Each path is a new rotation, seen through one point. The rows after it are directions, each followed by how far the rotation turns it, in deg/step (0 if it stays put).
Each turn is a multiple of 5 degrees from 10 to 175, or 0.
Each row of a path follows its step; steps can be skipped.
Path 1:
step 0: [  3 -11  29  -7 -13  21  40  -6  -6  20  23  52 -14  15  -1 -13 -43 -46
 -50 -56 -10   2  -1  42 -10   3  11  14  -4  -8  12  21   5 -17   7  43
 -14 -20  30 -22   8 -12   3 -43]
step 1: [ -9  15 -13   3  33  -6  -2   1   5   3 -14 -38 -18  15   2  -5 -88  40
  -4 -25 -15 -26  27  10 -16  -1 -29 -12 -26 -43  35  22 -29  15   9 -20
   0  11 -13 -28  14  -1  47  -5]
step 2: [ 24  14  -7  30  33 -41  -3  13   1  21 -18  -6  12 -12   4 -14  16 -14
   4  -7  46 -22  25   4 -23  -6 -11  24 -30 -36 -14   2  13  50 -24   7
 -37  16 -46  -7  15 -22 -63 -29]
step 3: [ 19 -21 -11   8  25  12 -36 -30  44  -7 -37   7 -11  28  13 -21  46  32
 -14 -13 -14  14  26 -17 -30 -17  -8  -1   8   9  -7  54  24 -20  54  33
 -15  15   7  16  17  24 -35  23]
step 4: [-10 -21 -43  31  16  12 -63  42  27 -28  14 -16  11 -19  -8  15  17  -9
  33 -11 -15 -17 -21   9 -31  10   7 -30  20  11 -11 -58  -7  -2  45  18
 -23   6  21  -9 -34 -23  10  -3]
step 5: [-24 -30 -23 -37 -26 -26  -3  34 -28 -34 -12  -5 -32 -25 -36  -5  11 -42
 -38  17 -22  -6  16   5  -4 -24  26   3  29  40 -18  -3 -49   7   4   6
  15  -4  12  21  46 -11 -28 -24]
step 6: [-15  38 -21 -26 -57   3  -3 -44 -16  12  11 -49  15 -22   1  20  17  24
   8   4 -41  32 -35 -14   5 -33   0 -13   5   5  24  28 -20   6  -5  29
   5 -12  -6 -57  22 -29  15 -10]
step 7: [ 41  -5  27  33 -21 -13  50 -16 -29  -5  27   4   9  25 -25  19   5  -8
  26  11 -24  -9 -32  -6 -26   7   9 -11  21 -40  -2 -15 -36 -50 -15 -36
 -11  37 -50 -13   0 -17 -24  -1]
step 8: [  4 -22  -1 -27  18 -14 -16  -1 -10 -20   7  14 -25  48  29   0  10  13
 -12  27  12   6 -16  -8  63 -27  45 -22  -2 -58  33  27 -15   8 -21  -4
   4  -6 -21  18 -37  17 -26  42]
[ -8  -4   8 -16  -2   5  -1   6   9   8  -6   9  -3   6   4  -8   8   4
  -6  22   3   8  -5   7  -3   5  -8  -3   0  -3   2   0 -10  10  -2   0
   0   0  -2  -2  -6   2 -12 -19] : 125
[ 10 -10   2  18  -5  -3  -1  -1  11   3  -3   9   8   3   1   5  -6  -1
   0   2   1  10  -2   3   4  14   5  -6  13   0   6   9  -3  -5   7   6
   5  -3   3   2 -17  -5 -16  13] : 85
[ -2  21   8   6  -3  13  -6   2  -4  -1   5   0  -2  10   1  -3  -6 -20
   1   1 -15  15   2  -3  -1   1  12  -8   3  -7   6   6  -3   5 -13  -7
  -2   6   0   5   1   3   1  -1] : 45
[ -7   3  19  -2   4   6  -9 -12   0   7   5   1   2  -4  11   3  -1  -1
  20  -1  -9 -10  10   1   6  -2  -1   9   7  -1  -3   2 -11  -5  18   0
   4  -3   3  -9   1   3  -2  -4] : 125
[ -7  -2  -9   7  12   0   2   9 -14 -14  -4  -5  -4  -6  -3  -5  -9  -8
   6   8   5  -8  -9 -11   3   6  -8   9  12  -5  -4  10  -2  -2  -1  -9
   0   2  -1  -7 -14   8  -3  -7] : 120
[  3   7  13  -4   8 -13  12   1   0   3  -2  -6   2  -3   2  -3  -9  10
   2  -4  10   5 -12  10   0  -4   9   4  13 -10   8   7  -6  -3  -2  12
  -2  15 -11   2   5  -3  10  -3] : 60
[  8  -6  12  -2   1   8   6  -8   5   0  -4   1  -3  -2 -13  22  -6 -13
  -3  -5   3  -8  -5  -4   2   2  -1  -3  -1   4 -19  -1   0   1  -4   7
  -8   7  -6  10  -2  -1  -6 -15] : 155
Path 2:
step 0: [ 20 -17  13  16  58 -11   0  -8 -13 -24  -1  36 -20 -26  42 -13  10 -14
 -17   9  27  32 -23 -24  -2   1  28   0 -15 -60 -23  -6  -5  14 -43   5
 -32  -3  -6  12 -30 -56  23 -24]
step 1: [ -6   8  60  -2  20  -5 -27 -47   2   4 -31  26  25 -18 -26  35 -18 -40
 -15 -17  34  40  35  19  50 -31  16  11   7 -19  -3  -4  20 -18  27 -13
 -35 -18 -28  -6 -12  -9   6  16]
step 2: [ 21  10   8  24  28 -38   9  -1 -15  -4  12  12  -8 -24 -46   8  28 -15
 -21  37 -10  22  22 -23 -13 -21  57  21  -9 -25  19  21  13  27  44  37
  39 -21 -22 -21 -41 -13 -15 -27]
step 3: [ -4  -3  15  28  35 -28 -15  -8  20 -19  -3   6 -24  -4 -50  23 -15 -57
 -19   7   8   0 -25  47 -23   0   8  37  18  43 -25  -9 -10  19  23  22
  -1   4  12 -52  35 -14  33  25]
step 4: [ 18   9   6  23   1   9  37  36   6  13  22   8  32 -12 -37  35  34 -15
 -51 -33  20  28 -38 -10 -32  23  -3  10 -18 -19   8  19 -19  19  29   3
   4 -17  19   4  46 -32 -50   7]
step 5: [ -1 -18   9  29 -12 -14  10  19  43 -14 -44 -41  -4  -1 -10  10  -1  34
  -5  -5  40 -11   2   6 -31   0 -49  56 -45 -18 -13  -4   3   5  21  40
 -21  -1 -33 -19  11  -5  -1  50]
step 6: [ 26 -29  39  14 -19  12   9   6 -17 -27  11 -32  28   1 -24  29  63 -11
   3  28  -4  11   8 -30 -41  32 -42  16  21  -3 -15  42  20 -21  -4 -23
  16  -1  -5  10  13  53  -2  28]
step 7: [  6 -23 -34 -19 -38  12 -23  38 -38 -55 -11 -36  30 -20  33 -10 -11 -12
  -9  14   6 -13 -36  19  18  22 -33  41  10 -13  -8  44   5   5  -2  53
   0 -13   9 -31 -13  11   8  -3]
step 8: [ -8   4  22 -51 -35  -2  -6  29 -41  -3 -35  -2  42   9   5  60   0 -10
   1  -8 -11 -24   2   5 -16   0  13  26 -49  30  26  31 -41 -21 -33 -31
   7   5  18  13   7  35  23   0]
[-11  -1  -1   9   1  -7   4  -3   3  13  16   2   5   2  -4 -10   6   8
  -4  -3  -5   8   4  18  -4   8 -16  11  -5  -5  -3  -5 -10   5   7  -1
   0   7   4  11   1   3  10  -9] : 55
[  0   1 -14 -11   2  10   5  -6  -6  -3   5   1   5   2   9   6  -2 -14
 -13 -10   5   6   8  -5  17   7 -10   5  -5   5  -7   1  -2   2   4   2
 -13  -1   4  -4   9  -9  -9  -9] : 110
[-9 12 16  7  4  7  7 -1 -4  9  3  3  5  1 -7 -8 10 -4  6  5 -6 -4  4 -8
  8 -3 -4 -9 -4 -2  9 21  3 -2 -2  4 -5 -7 19  1 10  1 -4  3] : 155
[ -3   1  -2  -3   4   7 -11  15  -1  -1   0  -2   4  -6 -17  -2   3  -5
   7  -4  12   7  19   1   1   4   5  -5   2   1   3  -4 -10  -2  -4 -19
   2   1  -8  -3  16  11   4  -2] : 160
[ -8  11   6  -6  -5   0   6   3 -18   3   3 -14 -14   7 -10  -4  -1   2
 -11  13   3   2  -1   0   9   3   5   1   9  -3 -15   1   4  -9   9   4
   2   9  -6  -5  -4  12   0  -4] : 80
[  4  -8   6  -2   6  15  -1  -7  -5   5  13   9  -3   3  -7   5  -3  -2
   8  14  -2   1   2  16  -9  -5   8  -4  -9 -14  -7  -7   3  -3   3   3
 -11  -8  -8  -9   3 -11  -7  -3] : 20
Path 3:
step 0: [  6 -58  27  30   5 -12  22 -15   1   4  20  22  13  19  14  -3 -24 -46
 -10  24  58  24   1 -34 -43  48  -9   2   7 -22   2 -12   7  -6  15  12
  -1  42   3  18   6 -31  12  22]
step 1: [-13 -10 -34 -45 -31  35  -3 -12  11   2 -14   9  33  14 -22 -34   3 -11
  -2 -22  64  22  14  13  -9  31 -43  15  -2 -29  21 -12 -31  16  -8 -15
  41   4  30  22  16 -13  23   6]
step 2: [-30 -29  -7 -10 -25   5 -26 -16   0   4 -31   5 -26  48 -15 -35 -31  -4
 -19  32  11  24   3 -14  -6  46   9 -18  24   8 -27   0  -2 -25 -45  24
  -6  41  29   8   5 -25  22 -42]
step 3: [ -8  10 -21   3  22  -6  -5   9  -7  21 -17  30 -20  22   0 -29  -9 -57
 -39   0  47   1  28 -13  -4  14 -26  25  30 -42  20 -16  -5 -14 -30 -26
  -5  13 -32  26 -54  -3  26  -4]
step 4: [ 32 -33   0 -27  -2  24  20  -8  19  10  -7 -14   2  10  21 -29   3 -33
  -7  21  79  18 -24  -9 -25  28   7 -31  13   4  35 -29 -17 -11  -6   6
 -21  63   1 -17  13   6   0   6]
step 5: [-22  11 -24  -3 -39  -3   7  14  -4  21   5   6 -31 -22 -43 -35 -22   2
 -13   7  65  25  25  39 -16  40 -46  -4  33 -11   6  23 -25  -2 -21 -20
   8  12   2  12  38 -10   0  -6]
step 6: [  1 -13 -26 -24  -2 -18   9 -42 -52 -22 -17 -18 -13  45   0 -22 -22 -27
 -42  33  12  15  10  -6 -13  27  -8   4  40  36  -5 -23 -11 -41   1   6
  13  32 -22  29  11 -33  10 -12]
step 7: [ -2   0 -66  21   9  25  -8   7 -18  -3 -25  35   1   0   2 -14  -8 -31
 -14  23  54  16  16   5  -8  13 -30 -15 -33 -15   6 -24 -41  -2 -14 -15
  11  35 -35  12 -32  37  -3 -34]
step 8: [ -6 -36  10 -13  -5  21  -2  -5 -36  41  -3 -27   4   6 -19 -16  -3   5
  -8  25  58  30  11  31 -40  39  -9  -1   3   0   6 -14  26 -16 -19  48
 -29  55 -24 -14  -7  13  -9  23]
[  2   0 -11  -4 -15   2 -12   1  14   5  -7   0  -3   2   0  -1  -2   9
   6   0  -2  -2  15  10   2   4   4  -8 -13   1  11 -11   1   2  15  -5
  -8  10  11  -7  -3   2 -10  -3] : 120
[ -9 -10  15  -1  -1  11  -3   7  13   2  10   7  -1  11   8 -13  -2   2
   1 -10   7  -3   0   0  11 -11   6  15   7  -8  -9 -11   3  -4   1  -2
   2   2  10   5   2  -1   3  -9] : 35
[-14   3  -2   3  -2  -1  10 -11  -5   3  -8  -4  -1   2  -3  -8  -3  16
  12   6   6  -2  -9  11   3  -2   0  -2   3 -13   0  -4  -4   2 -16   9
   0  -6  11 -14   6   8  -6   9] : 110
[ 10   5 -16   0  -1   4   1  14  -3  13  -3   3   0  -5  11  -1  -2   2
   0  -5  -3  -2   2  13   8  -4 -14   5  -2 -19  -3  12  -8   7  -4 -10
   3  -6   1  14  -3  -2   0   2] : 175
[  3  -5  16 -14 -12  12  -2  14  -3  -1  -7   5   9  -9 -10   0   3  13
   3  -9   3  11  -6   4  -3  -3  -7  -4  -1   0   5   5  -2   9  -2   5
   2   7 -12  -8   8 -12   4   2] : 100
Path 4:
step 0: [ 22 -34 -31  28  -6  -8 -13 -13  13 -19 -13 -35  25  24  31  28  -5 -25
  10  20   3   6 -52  -6 -10 -15 -15  18 -38  24  55  19  -6 -20   4  15
  15   5  36  57  21 -18   6 -16]
step 1: [-24  -2 -13   0   1  22 -22  22  24 -39  16 -24  23  53  26  21  30  11
   2  34  23 -13  31 -28 -18   7 -12  34 -50 -41  -3 -28 -21  16  15 -17
 -28  31   4   5  20  33  12  24]
step 2: [ -4  26  41 -32  -7  35 -22 -24 -13 -30  48  16  43  16   0  34  -4   8
 -11  25 -19  -1 -42 -18   0 -11 -27 -24  16  34 -12 -16 -29  22  -3 -16
  31  28  -5  39  22   1   2  34]
step 3: [-19 -22 -45 -50 -26 -16 -33 -10  25  -1 -12 -25   7  -4  10  27  45 -27
  28  16  13 -24 -31 -26  39 -42   0  18  43  25 -13   7  -6  -3   5  12
  15  33  22  15  -3  24  17 -13]
step 4: [-44 -12 -19 -28 -37  24 -11  33 -23 -31 -29  -2  -3 -24  45 -10   6  24
  -5   3  51  -5 -27   0 -32  -3 -24  20  -8  -3 -39  12 -16  47 -17   4
  -3   1  -7 -18  42  -7  23  28]
step 5: [ -6   8  -3  -8 -24  -5 -20  -5   5 -19 -17  13  -3   4  18   8 -30 -34
 -44   1  -9 -31 -46 -19 -36 -12  -7 -13 -29  55  47   1   7  35  42 -17
  31   3  29  12  -3 -29  41   8]
step 6: [ 16 -19 -23   6  -8 -25 -43  48 -11   2 -25 -50  53  53  19 -13   9 -41
 -15  15  12  -6 -19 -12   5  12   8   6 -21  -4 -26   5 -20 -16  30 -21
 -10  25  39 -11  -5  28  11  15]
step 7: [ -4  -2  41 -19   8  52  -4  15   0 -25   2 -24  -4  48  30  15  -3  11
 -50  33  25  34 -44  -6  16   6   7  24  -5  21 -17 -30 -26  27 -25  -3
 -34  -9   0  39   4 -17   3  23]
step 8: [ -2  28 -14  -2  21   7 -33 -48   7 -14  -4  -4   7  35   9  13  41   0
  -3  39   6 -14 -33 -47 -10   6 -43  -5  33  34  22  25  24   6  -4   9
 -20  47  11  23 -24  -3  43 -17]
[ -3   3  -1   8  -7  -3  -2   6   0   7  -7  -2   4   2  -9 -16  -3   1
 -16  16  -2   8  -3  13  -3  -8   5   0 -21  -1   0  -1   9  -9   4  10
  -7  -1   8   7  -4  -6   2   6] : 55
[ 15  -6   1 -11  -8   2   0   4   6  11   8 -10   6  -2   8 -15  -4  -4
  -3  -4  -1  -2  -6  -1  14  -3   8  -8  11  -1 -11  -1  -8  -7  -1   2
   9  -7   8  11  -6   9 -12   4] : 100
[ -4  -5  -7   5  -7 -12   7   6   3   4 -14   5  -9  -6  15   0 -22  -4
   3 -10  -5  -5  -1   2  -3   8  -1  -4  -7  -1   1   8  11  11  -2  -4
  -1   6   9   9   8   7  -6   3] : 65
[-15  -4   0   5   8   7   6   6  -9  -9  11   5   8  -9  -2 -16  -4  -7
   3  -4  11   1  -8  -2   1   7  12   9  -6  -1  -4 -12   5   6  -6  -2
  -4  -1 -11   3  -2  16   2   4] : 135
[  1  -2   9  12   7   5   4   3   0  -3   0 -12  10   4  13   6   1  -6
   0  -6  -9  13   9  -8   6   0   0   5  -6  -2   7  -5   2  -8  10 -23
  -5   0   3   4  -5  -6  -2  15] : 65
Path 5:
step 0: [ 36  -2 -23 -34  -1 -20  22   7  -2  13  -4  26   9  17  10 -38 -56 -73
  -7  12 -33  24  -6  35 -20 -15 -31  13  -2   7  -6 -30 -16 -21  27  -3
 -31  25 -14  21  12 -11  13   5]
step 1: [  5 -21  26   7 -32 -18 -28  41   7   1   6  24  18   8 -31  21 -25 -42
   0   3 -44 -34 -23  18  -2  16   6  35 -44  18  12  12  13 -17 -15   5
 -12 -44 -56  28  -7   8   6  13]
step 2: [ 17  -2   5   0   4  -6  22  49  -4  37  25  36  51 -10 -30 -14  16  -9
  20  -7 -58  -7  14 -11  -3   7  22 -32  16  42 -39  -3 -17  -4   8   3
 -10   3 -15 -37   2  29  31  33]
step 3: [ -1 -22  41 -45 -24  35 -26  31  39  15 -16  17  37 -12   5 -44   1 -15
 -14 -20 -33   2   6  -2  13   4   6   7  53  -8 -17  -8  43  23  13  26
  -4   1 -15  30 -14  19   7 -35]
step 4: [-17  36  -9 -18  17 -30 -33  24   2  10  -6 -14 -19 -12  22 -13 -28  -6
  -6 -13 -75   4  10   2  -9 -18  10 -37  28  27   0  34   8   2 -14 -34
 -27  34 -49  38  -6  -4  -5 -11]
step 5: [-39 -22 -14   9 -22  -9 -55  17  56   2  25 -19  24  16 -13  20  46 -26
 -26  10 -39   2   1 -35 -15  -5  20 -18  20   9  27 -25 -22  15 -38  -4
 -19 -13  -4  27   7  -4  -2  20]
step 6: [-28 -11  23   0  -2  16  24  16  26  16 -18 -24  -4 -27 -13 -33 -11 -30
 -20  24 -17  34  29 -30 -19  -8 -18 -13  20  62  22 -41 -20  -8  28  12
  -9  44 -15 -13  31 -30   9  21]
step 7: [-31 -19  37   1 -73  -6   9 -12  30 -18 -35   6 -24 -26 -29   6  -8  -2
 -21 -25  -7 -29 -21 -11 -48   0 -17  26  -4  13   2  -3  -9  25  14 -19
 -24  22 -37  44   5  16   6 -11]
step 8: [-33  26 -17 -23 -28 -70  19   1 -15  11  14  11  21  -7   4 -11  22  -9
  21   6 -14  33 -35 -26 -26   3 -24   7  -5  42 -25  -3 -29  -6   9 -13
 -50  20 -17  -2 -30  24 -18  28]
[  3   3   3   8 -12 -11 -11  -5 -18   1  -6  -3  -1   3   1   1 -13   6
  -5   2  -3  -9  -3 -13   2   6   8   4   3   5   7  15  -8  -5  -2  -1
  11   3  -2   8  11   7  12  -7] : 120
[  0 -12  -1   4   8  -3   1  -2   8  -8  13  -6  18  -4   3 -19  -3  -4
   5   6   9  11  -2  -8   6  -3  12  -2  -1   0  -4   2 -19  10   6   4
   7  -1   4   1   0   6   4  -1] : 115
[-16   9  -1   5 -13  -4   2   1   9   0   3 -13  -9 -11   5 -10   4  11
   3   6   1   2  -6  -4 -12  -4  -5 -10  -6   2  -7  -7   3 -11  -1   6
  -3 -10   6  -1  10   5   0 -15] : 25
[  0  -3   4   4   8   0   7  13 -10   1   9  -3   7   0  -5   0   2  -3
  -7  15 -14  -9  -1  17   1   2   8  -5   4  -8  -8  -1   6 -11   5   1
   8  -4   5   9 -13   1   8 -12] : 35
[ -6  -2 -18   4  -7   3  -4   4   3   6  -1  -2   0  11   5   1  -4 -12
   9  12  -2  10   1   8   0 -13  11   5  -3  -4   4   2  -2 -12 -12  -6
   9  -7  -4   5   9 -15  -3   6] : 80
[-13 -15   7   2   2   2   2 -10  -8  -9  -7  -7 -10   0   1   7   9  -3
   7   8   3   1  -3   2  -2  -4  -1  -7  13  12  12 -15 -10  -1  -2 -13
   3  10   4   9  -8   2  -4  -3] : 40
[ -8   2  -4 -11  16 -11   9  -2  -5   8  -7   0   7  -9   2  12 -13   2
  -3   8   0   4   7   2  -3  -1  13   0  -1   2  -3  -9   4   8   3 -15
  -6  -3   0  -9  18   8   1  -4] : 170
